In the data rows, zero lies at 4.5, halfway between 4 and 5.
Each row below has a hidden score, from 0 to 40, with 20 about the middle. What is it? The score is a weighted sum of the row's numbers plus the product of two more (or one squared), each taken from its middle value.
[3, 7, 8, 3, 4, 6, 5, 5, 7, 5, 5, 3, 4, 5, 4, 8, 5, 5, 2, 3, 4, 5, 5, 4] >> 20
[3, 4, 6, 4, 4, 3, 5, 4, 7, 5, 5, 7, 6, 5, 3, 6, 4, 5, 3, 3, 2, 5, 6, 4] >> 15
[4, 5, 2, 3, 3, 3, 6, 2, 5, 6, 3, 4, 7, 4, 3, 6, 2, 6, 8, 3, 7, 2, 2, 1] >> 29
[4, 4, 4, 3, 4, 4, 4, 4, 6, 4, 3, 5, 6, 5, 4, 5, 4, 5, 6, 3, 4, 4, 5, 4] >> 20
[6, 6, 5, 6, 5, 8, 1, 7, 3, 4, 5, 3, 2, 2, 6, 3, 7, 3, 2, 6, 5, 5, 4, 6] >> 17
[6, 3, 4, 7, 6, 5, 5, 7, 3, 4, 5, 3, 3, 6, 6, 2, 5, 3, 4, 7, 4, 5, 6, 6] >> 20
[3, 3, 3, 3, 6, 2, 6, 2, 5, 5, 3, 4, 6, 6, 5, 6, 2, 4, 6, 4, 5, 4, 4, 3] >> 18
[5, 2, 3, 5, 6, 3, 6, 4, 4, 4, 3, 4, 5, 6, 6, 3, 4, 4, 6, 5, 4, 5, 6, 5] >> 13
[3, 5, 6, 4, 3, 4, 6, 4, 7, 4, 4, 5, 6, 7, 3, 6, 3, 5, 5, 3, 4, 4, 5, 3] >> 16
[3, 4, 4, 4, 3, 4, 5, 4, 6, 3, 4, 6, 5, 6, 4, 5, 5, 5, 5, 3, 3, 4, 6, 5] >> 16
[6, 4, 5, 6, 5, 5, 3, 6, 3, 2, 5, 7, 3, 3, 5, 2, 7, 4, 4, 6, 3, 6, 5, 7] >> 20
[3, 3, 5, 3, 5, 0, 7, 2, 6, 5, 4, 6, 7, 6, 4, 6, 2, 5, 6, 3, 4, 4, 5, 3] >> 14
[2, 3, 8, 3, 5, 2, 6, 4, 8, 3, 6, 8, 6, 7, 3, 7, 4, 5, 3, 3, 0, 6, 8, 5] >> 11
[7, 6, 4, 5, 6, 7, 4, 5, 3, 8, 5, 0, 3, 2, 5, 4, 4, 4, 4, 6, 9, 4, 1, 2] >> 22
[3, 5, 4, 3, 3, 5, 4, 4, 5, 4, 4, 5, 6, 5, 3, 4, 4, 5, 6, 3, 5, 3, 4, 4] >> 20
[3, 6, 7, 3, 3, 5, 4, 4, 7, 4, 5, 7, 5, 5, 3, 7, 5, 6, 3, 3, 2, 5, 5, 5] >> 27
[7, 5, 4, 6, 6, 6, 4, 5, 2, 7, 6, 1, 3, 3, 5, 4, 4, 4, 3, 6, 7, 5, 3, 4] >> 18
[5, 4, 3, 5, 4, 5, 6, 4, 4, 3, 3, 4, 4, 5, 5, 3, 5, 4, 6, 5, 5, 4, 6, 6] >> 16
[6, 5, 5, 6, 6, 6, 2, 7, 3, 4, 6, 3, 2, 2, 6, 4, 6, 4, 2, 6, 5, 5, 4, 6] >> 16
[2, 6, 7, 2, 1, 5, 4, 4, 7, 3, 5, 8, 6, 5, 1, 7, 5, 7, 4, 1, 2, 4, 5, 5] >> 13
[6, 4, 4, 6, 5, 6, 2, 7, 3, 3, 5, 5, 2, 3, 6, 2, 7, 3, 4, 7, 4, 6, 5, 7] >> 27
[4, 4, 4, 3, 5, 2, 7, 2, 5, 6, 3, 2, 7, 6, 5, 6, 1, 4, 7, 4, 7, 3, 3, 1] >> 12
[3, 5, 5, 4, 4, 4, 6, 4, 6, 5, 4, 4, 6, 7, 3, 5, 4, 5, 5, 3, 4, 4, 6, 4] >> 20
[5, 7, 3, 2, 1, 8, 3, 3, 5, 5, 2, 6, 5, 0, 2, 4, 5, 7, 7, 3, 8, 2, 1, 3] >> 34
[3, 5, 6, 3, 4, 5, 5, 4, 6, 6, 5, 7, 6, 3, 2, 6, 4, 6, 3, 3, 4, 4, 4, 4] >> 29
[4, 4, 4, 4, 4, 4, 5, 4, 5, 4, 4, 5, 5, 6, 5, 5, 4, 4, 5, 4, 4, 4, 5, 5] >> 22
[3, 6, 3, 2, 1, 7, 4, 3, 4, 6, 4, 7, 6, 1, 1, 4, 4, 8, 6, 2, 6, 2, 2, 3] >> 25
[3, 4, 5, 3, 5, 2, 6, 2, 6, 5, 4, 6, 7, 4, 4, 7, 3, 5, 6, 3, 5, 4, 3, 2] >> 18
[6, 3, 4, 7, 6, 5, 5, 6, 2, 4, 5, 3, 3, 5, 6, 2, 4, 3, 5, 7, 5, 5, 5, 5] >> 22
[4, 3, 7, 5, 6, 3, 4, 6, 6, 3, 5, 6, 4, 7, 5, 5, 5, 4, 3, 5, 2, 6, 7, 5] >> 21
[5, 3, 4, 6, 5, 5, 4, 6, 3, 3, 6, 4, 4, 6, 6, 3, 5, 3, 4, 6, 3, 6, 6, 7] >> 11
[6, 5, 4, 6, 5, 5, 2, 6, 2, 5, 6, 4, 3, 4, 6, 3, 5, 3, 4, 6, 5, 5, 4, 6] >> 25
[3, 7, 6, 3, 1, 7, 4, 5, 7, 5, 4, 5, 5, 6, 1, 6, 4, 6, 4, 2, 4, 3, 4, 3] >> 19
[6, 4, 4, 7, 6, 6, 3, 7, 2, 4, 5, 3, 2, 3, 7, 2, 6, 3, 3, 7, 4, 6, 5, 7] >> 16
[6, 5, 4, 6, 6, 6, 4, 5, 2, 6, 5, 2, 3, 3, 6, 4, 5, 3, 3, 6, 6, 5, 3, 5] >> 21
[7, 6, 7, 6, 5, 7, 2, 7, 5, 3, 5, 4, 1, 2, 6, 5, 8, 4, 1, 6, 3, 6, 4, 6] >> 29
[5, 5, 4, 3, 3, 5, 5, 3, 5, 5, 3, 5, 5, 3, 4, 5, 5, 5, 5, 4, 6, 3, 3, 4] >> 33
[5, 5, 6, 7, 5, 6, 3, 7, 4, 3, 5, 5, 3, 6, 5, 3, 6, 3, 3, 6, 2, 6, 7, 7] >> 28
[6, 6, 6, 6, 5, 7, 3, 7, 4, 4, 6, 4, 2, 4, 5, 4, 6, 4, 3, 6, 4, 6, 4, 5] >> 26
[3, 6, 7, 3, 2, 6, 5, 4, 8, 4, 4, 6, 5, 6, 2, 7, 5, 6, 4, 2, 2, 4, 6, 4] >> 25
[3, 6, 7, 3, 3, 5, 4, 5, 7, 4, 4, 5, 5, 5, 3, 6, 5, 5, 4, 3, 3, 5, 6, 4] >> 27
[4, 4, 4, 3, 4, 4, 4, 3, 5, 6, 4, 9, 6, 1, 3, 5, 5, 7, 4, 3, 4, 4, 4, 5] >> 20
[7, 5, 5, 6, 5, 6, 4, 6, 4, 3, 5, 3, 2, 4, 6, 3, 6, 3, 4, 7, 5, 6, 4, 6] >> 23
[3, 4, 3, 3, 4, 2, 6, 2, 5, 4, 4, 5, 7, 6, 4, 5, 3, 5, 7, 3, 5, 4, 4, 3] >> 19
[7, 3, 5, 8, 6, 5, 4, 7, 3, 2, 5, 4, 3, 5, 6, 2, 6, 3, 4, 7, 3, 6, 6, 7] >> 11
[6, 5, 5, 7, 6, 6, 3, 7, 2, 4, 5, 3, 2, 3, 6, 3, 7, 4, 2, 6, 4, 6, 4, 6] >> 25
[3, 4, 3, 3, 4, 1, 7, 1, 6, 6, 3, 4, 7, 6, 4, 6, 2, 5, 8, 3, 6, 3, 3, 2] >> 24
[7, 5, 5, 6, 5, 7, 3, 7, 3, 3, 5, 4, 2, 2, 6, 4, 7, 4, 3, 6, 4, 6, 4, 6] >> 25
[4, 3, 4, 4, 6, 1, 7, 2, 6, 6, 3, 3, 7, 7, 5, 6, 1, 4, 6, 4, 6, 4, 4, 1] >> 13
[3, 4, 2, 3, 1, 5, 4, 3, 5, 3, 3, 7, 6, 5, 3, 3, 5, 6, 7, 2, 4, 3, 5, 6] >> 16
[2, 4, 7, 4, 5, 3, 6, 4, 7, 5, 5, 6, 6, 6, 3, 6, 4, 5, 3, 3, 2, 5, 7, 5] >> 11
[7, 5, 3, 6, 6, 6, 4, 6, 2, 6, 6, 1, 3, 3, 6, 3, 4, 3, 3, 7, 7, 4, 3, 4] >> 17
[6, 5, 5, 6, 5, 7, 2, 7, 3, 4, 5, 4, 2, 3, 5, 3, 6, 4, 4, 6, 5, 5, 4, 6] >> 27
[2, 5, 8, 4, 5, 2, 7, 3, 7, 6, 6, 4, 7, 9, 3, 8, 2, 5, 3, 3, 3, 5, 6, 2] >> 26
[6, 4, 5, 6, 6, 5, 5, 6, 3, 5, 5, 3, 3, 5, 5, 4, 5, 3, 4, 7, 4, 6, 5, 5] >> 34
[6, 6, 2, 6, 6, 7, 4, 6, 1, 8, 4, 0, 3, 3, 6, 2, 4, 3, 3, 7, 9, 3, 3, 4] >> 38
[3, 5, 6, 3, 3, 4, 5, 4, 7, 4, 4, 7, 5, 5, 3, 6, 4, 6, 4, 3, 3, 5, 6, 4] >> 17
[7, 4, 5, 7, 7, 5, 5, 6, 3, 5, 6, 2, 3, 5, 6, 4, 5, 3, 3, 7, 5, 6, 4, 5] >> 21
[3, 5, 6, 2, 4, 3, 5, 3, 7, 6, 5, 8, 7, 4, 2, 8, 3, 7, 4, 2, 3, 5, 4, 3] >> 36
[4, 4, 3, 4, 5, 2, 6, 3, 5, 5, 3, 4, 6, 6, 5, 5, 2, 4, 6, 4, 6, 4, 4, 3] >> 17
[3, 4, 6, 3, 4, 4, 6, 4, 6, 5, 5, 6, 6, 6, 3, 6, 4, 5, 3, 3, 3, 5, 6, 5] >> 16
[4, 4, 4, 3, 4, 3, 6, 2, 5, 6, 3, 7, 6, 3, 3, 5, 3, 6, 5, 3, 5, 3, 4, 4] >> 26
[7, 6, 2, 5, 6, 7, 5, 4, 1, 9, 5, 0, 4, 3, 5, 3, 2, 3, 4, 6, 9, 2, 1, 1] >> 21
[3, 4, 4, 3, 4, 3, 5, 3, 5, 6, 4, 7, 6, 3, 3, 6, 4, 6, 5, 3, 5, 4, 4, 4] >> 25
[5, 3, 4, 6, 5, 4, 4, 5, 3, 3, 5, 5, 4, 5, 6, 2, 5, 4, 6, 6, 4, 5, 6, 6] >> 16
[7, 6, 4, 6, 5, 7, 3, 6, 2, 5, 5, 2, 2, 2, 5, 3, 6, 4, 4, 6, 6, 5, 2, 5] >> 26
[3, 4, 6, 3, 4, 3, 5, 3, 7, 6, 5, 6, 6, 5, 3, 7, 3, 5, 4, 3, 3, 4, 5, 3] >> 16
[4, 6, 6, 2, 4, 5, 4, 4, 7, 6, 4, 5, 5, 3, 3, 7, 4, 6, 4, 3, 5, 4, 3, 3] >> 20
[6, 4, 4, 7, 5, 4, 5, 6, 2, 4, 5, 4, 3, 5, 6, 2, 5, 3, 5, 7, 5, 5, 5, 6] >> 33
[3, 5, 3, 2, 3, 3, 6, 1, 5, 5, 3, 4, 7, 5, 3, 5, 2, 5, 8, 3, 7, 2, 3, 2] >> 20
[6, 4, 4, 7, 6, 5, 4, 6, 2, 4, 5, 3, 3, 5, 7, 2, 6, 3, 4, 7, 5, 6, 6, 6] >> 23
[2, 4, 4, 3, 4, 2, 5, 3, 6, 3, 4, 6, 6, 7, 4, 6, 4, 5, 6, 3, 3, 4, 6, 5] >> 25
[7, 4, 4, 7, 6, 5, 3, 7, 2, 3, 5, 4, 3, 4, 6, 3, 6, 3, 4, 7, 4, 6, 4, 6] >> 33
[3, 4, 3, 3, 4, 4, 4, 3, 6, 4, 3, 7, 6, 4, 4, 5, 4, 5, 6, 3, 4, 4, 4, 4] >> 18
[6, 3, 5, 6, 6, 5, 5, 6, 3, 5, 5, 4, 3, 3, 6, 4, 6, 4, 2, 6, 4, 6, 6, 6] >> 12
[5, 4, 7, 6, 6, 4, 4, 6, 5, 3, 6, 5, 4, 6, 5, 4, 5, 3, 4, 6, 3, 6, 6, 5] >> 18
[3, 5, 5, 3, 4, 3, 6, 3, 6, 5, 4, 6, 6, 5, 3, 6, 3, 6, 5, 3, 4, 4, 4, 3] >> 20
[7, 5, 5, 7, 6, 7, 3, 8, 3, 3, 5, 4, 1, 2, 7, 3, 8, 4, 1, 7, 3, 7, 5, 7] >> 34
[6, 5, 6, 6, 6, 6, 2, 6, 3, 3, 6, 4, 2, 3, 6, 4, 7, 4, 2, 6, 4, 6, 4, 6] >> 19
[2, 4, 7, 3, 4, 3, 6, 4, 7, 5, 6, 6, 6, 7, 3, 7, 4, 5, 2, 2, 2, 5, 7, 5] >> 15
[5, 5, 4, 5, 5, 7, 0, 7, 2, 4, 6, 5, 2, 0, 6, 3, 7, 5, 2, 6, 5, 5, 3, 7] >> 36
[4, 4, 1, 4, 3, 4, 6, 2, 4, 5, 3, 3, 6, 5, 4, 4, 3, 5, 8, 4, 7, 3, 3, 3] >> 16
[4, 4, 2, 3, 2, 4, 5, 2, 5, 3, 2, 6, 6, 4, 3, 4, 4, 6, 9, 3, 5, 3, 4, 4] >> 21
[4, 5, 3, 2, 3, 4, 5, 1, 4, 8, 4, 7, 7, 0, 2, 6, 3, 8, 5, 3, 7, 3, 1, 2] >> 21
[4, 6, 1, 3, 2, 5, 6, 1, 4, 7, 2, 2, 6, 3, 3, 4, 2, 6, 9, 3, 9, 1, 0, 1] >> 19
[3, 2, 2, 3, 4, 3, 5, 3, 5, 3, 3, 7, 6, 4, 4, 4, 4, 5, 7, 3, 4, 4, 5, 5] >> 14
[3, 5, 7, 3, 5, 4, 6, 4, 7, 5, 5, 4, 5, 7, 4, 7, 4, 5, 3, 3, 3, 5, 6, 4] >> 18
[6, 4, 6, 7, 6, 6, 4, 7, 3, 4, 6, 3, 2, 5, 6, 4, 6, 3, 2, 7, 4, 6, 6, 6] >> 22
[2, 7, 6, 3, 1, 7, 4, 5, 6, 4, 5, 5, 5, 6, 2, 6, 5, 6, 4, 2, 3, 3, 5, 5] >> 18
[4, 6, 5, 3, 3, 5, 5, 4, 6, 5, 4, 4, 5, 5, 3, 6, 4, 5, 6, 3, 6, 3, 3, 3] >> 30
[7, 5, 6, 6, 6, 6, 3, 6, 4, 4, 5, 5, 2, 2, 5, 4, 6, 4, 3, 7, 4, 6, 4, 5] >> 28
[4, 4, 2, 3, 3, 4, 5, 3, 5, 4, 3, 7, 6, 3, 4, 4, 4, 6, 7, 3, 5, 3, 4, 4] >> 15
[6, 5, 5, 7, 5, 6, 2, 7, 2, 4, 5, 4, 2, 3, 6, 2, 7, 3, 3, 7, 4, 5, 4, 7] >> 28
[4, 5, 3, 3, 3, 3, 6, 2, 5, 6, 3, 4, 6, 5, 3, 5, 2, 5, 8, 3, 7, 2, 2, 2] >> 30
[4, 3, 3, 3, 4, 3, 5, 3, 5, 4, 3, 6, 6, 4, 5, 4, 4, 5, 6, 4, 5, 4, 4, 4] >> 21
[3, 3, 3, 2, 4, 1, 7, 1, 6, 4, 3, 6, 8, 7, 4, 6, 2, 5, 8, 3, 5, 3, 4, 2] >> 19
[7, 4, 5, 8, 6, 5, 4, 7, 3, 4, 5, 3, 2, 5, 6, 3, 6, 2, 4, 7, 4, 6, 5, 6] >> 25
[4, 6, 6, 4, 3, 6, 3, 5, 6, 4, 5, 5, 4, 5, 3, 6, 5, 6, 3, 3, 3, 4, 4, 4] >> 19
[6, 5, 5, 7, 5, 7, 4, 7, 3, 5, 5, 2, 2, 4, 5, 3, 6, 4, 3, 6, 5, 5, 5, 6] >> 16
[3, 4, 2, 2, 2, 2, 6, 1, 6, 5, 2, 6, 8, 5, 2, 5, 2, 6, 9, 2, 7, 2, 2, 2] >> 30
[3, 4, 4, 2, 3, 2, 5, 2, 6, 3, 3, 7, 7, 5, 4, 5, 4, 5, 7, 3, 4, 4, 4, 4] >> 18
[5, 3, 3, 7, 5, 5, 2, 7, 2, 2, 5, 5, 3, 4, 7, 1, 7, 3, 4, 6, 3, 5, 6, 8] >> 14
[4, 4, 4, 4, 4, 4, 5, 4, 6, 3, 3, 6, 5, 5, 5, 4, 5, 5, 7, 4, 4, 4, 6, 5] >> 19
[6, 3, 5, 7, 6, 4, 5, 6, 2, 4, 6, 3, 3, 6, 6, 3, 5, 3, 4, 7, 5, 6, 5, 5] >> 28
[4, 4, 2, 3, 4, 2, 7, 1, 5, 7, 3, 3, 7, 6, 3, 6, 1, 5, 8, 3, 8, 2, 2, 1] >> 23
[3, 5, 5, 2, 3, 4, 5, 3, 6, 6, 4, 8, 6, 3, 2, 6, 4, 7, 4, 2, 4, 4, 4, 4] >> 22
[3, 5, 4, 3, 3, 5, 4, 4, 4, 6, 5, 7, 5, 2, 3, 4, 5, 7, 4, 3, 4, 4, 4, 5] >> 20
[6, 4, 4, 8, 6, 5, 4, 6, 2, 4, 5, 4, 3, 5, 6, 2, 6, 3, 4, 7, 4, 6, 5, 7] >> 26
[7, 6, 7, 6, 4, 9, 1, 8, 5, 2, 5, 5, 1, 2, 5, 3, 8, 4, 2, 6, 3, 6, 5, 7] >> 15
[6, 5, 7, 7, 6, 5, 4, 6, 4, 4, 5, 4, 2, 4, 6, 4, 6, 3, 3, 6, 3, 7, 5, 6] >> 30
[6, 4, 4, 6, 5, 5, 4, 5, 3, 4, 6, 3, 3, 4, 6, 3, 6, 4, 4, 6, 5, 5, 5, 6] >> 17
[2, 4, 4, 2, 5, 0, 6, 1, 6, 5, 4, 4, 7, 6, 4, 7, 2, 5, 6, 3, 6, 3, 3, 2] >> 25
[5, 5, 2, 2, 3, 6, 4, 3, 4, 6, 4, 7, 5, 0, 3, 4, 5, 7, 5, 3, 6, 3, 2, 4] >> 22
[3, 6, 7, 4, 3, 4, 6, 4, 6, 5, 5, 5, 5, 7, 3, 7, 4, 5, 3, 3, 3, 4, 6, 4] >> 23
[5, 4, 4, 4, 4, 4, 6, 4, 5, 4, 3, 4, 5, 6, 5, 4, 4, 4, 7, 4, 5, 4, 6, 4] >> 16
[3, 6, 6, 2, 3, 5, 5, 4, 7, 6, 5, 6, 6, 5, 1, 7, 3, 7, 3, 2, 4, 4, 4, 3] >> 15
[6, 5, 4, 6, 6, 6, 3, 7, 3, 5, 5, 3, 3, 3, 6, 2, 5, 4, 4, 6, 5, 5, 5, 5] >> 20
[6, 5, 6, 7, 5, 6, 5, 6, 3, 5, 6, 3, 3, 5, 5, 4, 5, 4, 3, 6, 4, 5, 5, 5] >> 19
[6, 5, 4, 6, 5, 7, 2, 7, 3, 4, 5, 3, 2, 2, 6, 2, 7, 3, 3, 7, 5, 6, 4, 6] >> 19
[2, 4, 6, 3, 5, 3, 5, 4, 6, 3, 5, 6, 6, 7, 4, 6, 4, 5, 4, 3, 2, 5, 7, 5] >> 15
[6, 4, 4, 7, 5, 5, 4, 6, 3, 3, 5, 5, 3, 5, 5, 2, 6, 3, 5, 6, 4, 5, 5, 6] >> 24
[7, 5, 5, 6, 5, 8, 3, 7, 3, 4, 5, 3, 2, 3, 6, 3, 7, 4, 2, 6, 4, 6, 5, 6] >> 21
[7, 5, 5, 7, 5, 6, 3, 6, 3, 4, 5, 3, 2, 3, 6, 4, 7, 4, 3, 6, 5, 6, 4, 6] >> 28
[6, 5, 6, 6, 5, 7, 1, 8, 4, 2, 6, 5, 1, 2, 7, 4, 9, 4, 2, 7, 3, 7, 5, 8] >> 27
[4, 4, 3, 4, 5, 2, 7, 3, 5, 6, 3, 3, 6, 6, 5, 5, 3, 4, 7, 4, 6, 4, 4, 2] >> 30
[4, 5, 4, 3, 4, 4, 4, 3, 5, 5, 4, 4, 5, 5, 4, 6, 4, 5, 5, 3, 5, 4, 3, 3] >> 24
[5, 4, 3, 3, 4, 4, 6, 2, 5, 6, 2, 3, 6, 4, 4, 5, 3, 5, 7, 4, 7, 3, 3, 1] >> 18
[5, 3, 5, 7, 6, 5, 4, 7, 3, 2, 5, 5, 2, 5, 7, 3, 7, 3, 2, 6, 1, 7, 8, 8] >> 22
[4, 5, 3, 4, 4, 5, 6, 4, 4, 5, 4, 3, 5, 6, 4, 4, 3, 5, 5, 4, 6, 3, 5, 4] >> 17
[2, 5, 7, 4, 4, 3, 5, 5, 7, 3, 5, 6, 5, 8, 4, 6, 5, 5, 3, 3, 1, 6, 8, 5] >> 36
[4, 3, 4, 3, 5, 1, 8, 2, 6, 6, 3, 4, 7, 6, 4, 6, 1, 4, 7, 3, 6, 3, 4, 1] >> 14
[6, 5, 2, 6, 2, 8, 3, 5, 2, 2, 4, 5, 3, 3, 5, 1, 7, 5, 6, 5, 5, 4, 5, 8] >> 14
[3, 3, 5, 4, 5, 3, 5, 4, 6, 3, 4, 5, 5, 6, 5, 5, 4, 4, 5, 4, 3, 5, 6, 5] >> 12
[3, 5, 3, 2, 2, 4, 5, 2, 5, 4, 3, 5, 7, 6, 3, 4, 3, 6, 8, 2, 6, 2, 4, 3] >> 14
[3, 4, 4, 3, 4, 1, 7, 2, 6, 5, 3, 4, 7, 6, 4, 6, 2, 5, 7, 3, 6, 3, 4, 2] >> 15
[6, 4, 5, 7, 5, 5, 4, 6, 3, 4, 6, 4, 3, 5, 6, 3, 6, 3, 4, 6, 4, 6, 5, 6] >> 20
[2, 6, 6, 2, 2, 5, 3, 4, 6, 4, 5, 7, 5, 4, 3, 6, 5, 6, 3, 2, 2, 4, 5, 5] >> 17
[6, 5, 6, 6, 6, 6, 4, 6, 3, 6, 6, 2, 2, 4, 6, 4, 6, 3, 1, 6, 5, 6, 5, 6] >> 22
[5, 6, 4, 5, 5, 7, 2, 6, 3, 5, 5, 3, 3, 3, 5, 2, 5, 3, 3, 6, 6, 4, 4, 5] >> 32
[7, 7, 1, 5, 6, 7, 6, 4, 1, 9, 5, 0, 4, 3, 5, 3, 1, 3, 3, 6, 9, 2, 0, 0] >> 20
[2, 6, 7, 3, 4, 5, 6, 5, 7, 5, 6, 4, 5, 8, 3, 7, 3, 5, 3, 3, 2, 5, 7, 4] >> 27
[2, 5, 7, 3, 3, 4, 5, 5, 8, 4, 5, 6, 6, 8, 3, 7, 4, 5, 4, 2, 2, 5, 7, 4] >> 16
[6, 3, 3, 7, 5, 5, 4, 7, 3, 3, 4, 4, 3, 6, 6, 1, 6, 2, 5, 7, 4, 5, 7, 7] >> 22
[3, 7, 5, 2, 2, 7, 4, 4, 6, 6, 5, 5, 5, 4, 2, 6, 4, 7, 4, 2, 5, 3, 3, 3] >> 21
[5, 6, 5, 5, 5, 6, 3, 6, 4, 5, 5, 2, 3, 3, 6, 4, 6, 4, 2, 5, 5, 5, 4, 5] >> 18
[8, 6, 5, 6, 5, 8, 2, 7, 3, 5, 5, 3, 2, 2, 5, 4, 6, 4, 3, 7, 6, 5, 2, 4] >> 26
[5, 3, 4, 6, 6, 4, 5, 5, 3, 4, 5, 3, 4, 6, 6, 3, 4, 3, 4, 6, 5, 5, 6, 5] >> 17
[3, 5, 7, 3, 5, 4, 4, 5, 7, 5, 6, 7, 5, 5, 3, 7, 5, 6, 2, 3, 2, 5, 6, 4] >> 24
[6, 5, 5, 5, 7, 4, 5, 5, 5, 7, 4, 2, 4, 4, 6, 6, 4, 3, 3, 5, 6, 5, 3, 3] >> 26
[4, 5, 5, 3, 3, 6, 4, 4, 6, 5, 4, 8, 5, 2, 2, 6, 5, 7, 3, 2, 3, 4, 5, 5] >> 12
[4, 6, 3, 3, 2, 6, 4, 4, 5, 4, 4, 4, 5, 5, 4, 4, 4, 6, 6, 3, 5, 3, 4, 4] >> 16
[3, 5, 5, 3, 3, 4, 5, 3, 7, 3, 3, 6, 6, 6, 4, 6, 4, 5, 6, 3, 4, 4, 5, 4] >> 19
[6, 6, 2, 6, 7, 7, 5, 6, 1, 9, 5, 0, 3, 2, 6, 3, 3, 3, 2, 6, 9, 3, 3, 2] >> 22
[3, 4, 6, 4, 4, 4, 5, 4, 6, 5, 6, 7, 5, 4, 3, 6, 5, 6, 2, 3, 2, 6, 6, 5] >> 14
[4, 5, 3, 2, 2, 4, 6, 1, 5, 5, 2, 4, 7, 4, 2, 5, 2, 6, 8, 2, 8, 1, 2, 1] >> 21
